One turning vector, and how many steps it has turned
The counts run from 0 to 295.
[ -1   5   7  -9  14  14   3  13  -4   3 -15  -7   2  -6   9  -1  13   6
  -9 -15  -4  10  -6  19   0  -2  18  -5  -3  11  11  -7  -2]
53
[ -6   1   9   1  -5   9 -21  19 -11   8  -2 -10 -14  -1  -8   7   7  -6
   8 -11 -12  11  -9  10  11  -6   3   4  14  -2   6   0   0]
44
[ 11   3   6 -12  12  11 -18   5  -6   4 -17   0   8  -2 -18   4  15   1
   3  -9  -8  11   1  -1  -6  -4   5 -10   9   0  -6  -9 -17]
237
[-11   0   1   9  16  -6  -1  -3  -7  10 -16 -14  -4   6  -1  17   6  -1
 -14 -20  -8  14  -7  -2   5   3   0   2   3   0  -4 -13 -10]
121
[  1   0  11   1   3  10 -16  17  -9   5  -4 -10 -10  -2  -8   9   6  -2
  12 -13 -10  14 -10   6  11  -7   3   5  19  -4   8   5  -6]
45
[  9  -5   9   1   8  12 -11  12 -10  -3  -6 -12  -6  -2  -7  11   5   2
   8 -16  -9  12  -9  10  11  -6   5   3  19  -1  13   9  -6]
46
[ -2 -13  10  -3  20  -5  -6  10 -13   3  -1  -8 -13   1 -14  15   7   7
  -4 -17 -15  13  -7  -6   6   1  -1   0  11   1   2   2  -6]
185
[ 12   1   0 -16   3  11  -6   7   0   1 -14  -1  16  -4  -5   0  20  -1
 -16 -11 -11  15  -1   5  -1  -1  16   6  -8   4   6  -9 -10]
6
[ -2  -3  -1   6   4  -4  -7   2  -2  14 -14 -16  -1  14  -6   4  -2  -4
 -12 -12 -11   5 -18  22   8  12  -1   2   1   4  12  -4  -2]
216
[  3  11   8   2  -8  11 -13  15 -23   7   4   6  12   3  -2   4  10   4
 -10 -17 -14   6   3  12   0   0  -4  -2  -1  12 -11   1  -3]
37
[ 15  -1   6   3   8   2   0   1  -9  14  -6  -7  13   8 -10   8  -6   1
 -13  -9  -2  12  -6  16  -2  12   5  10   8  15   7  10 -17]
221
[ 14  -5  -6  -2   2   7 -19  17 -20   1  -1 -10   9  -2  -8  -1  11   3
  -8  -3   1   8  -2   7  -4  11  19  12  -2  13   5   2 -14]
2
[-14   9  -1   8  -2  10   0  10 -22   8  -6  -1   7   3   2   2  13  -1
 -13 -17  -2   9   5  15  13   2  -6   5 -11  12  -7  -7  -1]
258
[  7  -3  -1   5   4  12  -9  11  -3  -7 -24 -12   1   3  -4   2  10  -2
  -4  -5  -2   1  -3  15  19  -7   4   4  13  -4   5  -5 -21]
203
[  9  -3  15  -2  10   9  10  14 -11   4 -12  -2   4  -4 -12   4  15   9
  -4  -8 -12  12   1   3   8   4  10  -9   2   8 -13  -4 -17]
191
[ 11   2   4   3   0   2  -4   4 -13  15  -1  -3  13   4 -10   6   0   1
 -18  -8   1   9  -4  16  -7  15  10   8   1  20   4   9 -14]
222
[  5  -3   2   3  11   3  -9   6 -18  15  -4 -16  -8   0 -14   2   5   4
   1  -4   0  15  -6   7  -7  12  19  -9   1  12   1  -7 -16]
282
[ -7   2   3  -5   6  -2 -13  14 -10  13   3 -14 -18   2   1   3   2  -8
  -9 -15 -13  19 -12  10  -6  -2   7   2   1   4  12  -5   1]
276
[  0   5   9  -4  15  10  13  14 -14   1 -10   0  10   1  -1   2   8   0
  -9 -17   2  14   4  10  16   3  -9   7   0  10 -11   5 -14]
255
[-19  -5   0  -4  11   1  -9   1 -17  10  -4   5  -2   7  -6   7   7   0
 -24 -16   2   7   0  14   7   2 -11   3  -5  16   1  -1   0]
25
[ -3   4   6 -11  16  10 -14  11   1  14 -12   8   0   0  -8  -1   2  -7
 -16  -2   9   6  -4  16   0   3  -7  -6  -2  16  -7  -3 -13]
20
[  6  13  -1  -7  13  10 -13  20  -7   2  -9  -8  -1   4   9  -9   2  -8
  -4  -7   2  11  -3  17   5  -7  -5   6   4   3  -4  -3 -21]
207
[ -9  -3  11  -7   9  -1 -10   7  -3   8  -9   4  -5  -1  -1  16  10   5
 -24 -20 -17   5 -10   7  -4  -4   5  -4   4   7   7  -5   6]
181
[  3  -3  -3   4   1   0  -8  -8  -2   5 -16 -11  -5   4 -20  10   4 -11
 -17 -14 -13  14   0   9   7  -8  -8  -2   7  -5   6  -8 -14]
75
[ -7   5   1   2   6  -5  -2  -9  -3  12 -16 -15  -3  14   5   4   3  -5
  -7 -16 -12  19 -14  14   9   1  -3   4   1  -3   5 -12 -11]
214
[  3   7   1   1  12  18 -18  16   4   5 -18  -6   7  -7   3   6   1  -6
 -10 -12  12  -2  -9  18   2   3   4  -3   6  11   2  -3  -7]
112
[ 10   8   9   2  -3   9  -7  16 -21   3   1   6  17   4  -6   6   7   5
 -13 -19 -13   2   1  14   1   3  -6   1   2  11  -8   7  -4]
36
[-17  -7   8 -10   5  -8 -17  14 -18  13  -4  -2 -11   9 -12  -2  12   4
  -4  -4 -13   3  -8   9   5   4   0   6   8   4   3   0   0]
90
[ -3 -10   1   7   4  16  -2  12 -14  -3  -6   1   3   5  -5  10  14   5
  -9  -5 -12  11   5  13  22 -12   0   7  -5   0  15  -3  -3]
198
[ -3   1   7  -9  -6   0   0   4  -5  13 -11   2   9  -2 -14  11  14  -6
 -25 -12 -11  14   1   7  -3   1  12  11   3   5  12   0   0]
227
[ -5   0  10 -17  19  12 -17  13  -6  10  -2  12  -4   6  -1   4  12   2
  -1  -7 -10  18  -2   3   3 -10  -7  -4  -4   3  -2  -8  -6]
242
[  9   3   5   8  -4   8  -6  15 -19  13   7   5   2   0  -8  10   3   2
 -22  -5 -11   9   3   9  -6   2   4  -1  -6  17 -10  -3 -16]
130
[ 19   0   9   8  11   2   3  13 -11   8  -1  -1  11   4 -10  15  -2   5
 -20 -11 -13   7   0   6  -2   7   0   0   4  10  -3   4 -18]
128
[  9  -4   5  -5  16  13 -13  -1   8   8 -20   1   6   1 -12   6   2   0
 -15  -7   5   0  -6  18   4   2  -1 -10   3  13   1  -3 -15]
18
[ -2  -1   3  -4   6  17  -7   7  -4   4  -7  -1  10   3  -6  10  11  -2
   6 -17  -9  25  -3   6  20  -4  -2  10  -4  -5  13  -2   3]
104
[ 15   1   6  10   3   7  -2  15 -16   8   3   4   9   2  -8  12   1   5
 -25  -9 -12   6   2  11  -5   4   3  -1  -2  15  -5   3 -14]
129
[ -4   2   8  -2   4  15   1  29 -13  10  -2   4   1  -3  -8  -2  16   3
  -9  -2 -10  10   4  13   8  -1   6  -3 -13   9  -5  -8  -2]
194
[ 10 -12  -5  -2   7   5 -19   3 -16   0  -7  -8   9   0 -25  13  11   0
  -9 -15  -9   7   3   1  -2   1   5   0   8  -1  14   2  -1]
233
[ -2  10   8  -7  -4   1  -1   1 -10  21  -9   3   6  -1  -9   7  11  -6
 -15  -7  -5  23   0   2  -8   3  14  13   5  11  -5  -1 -17]
225
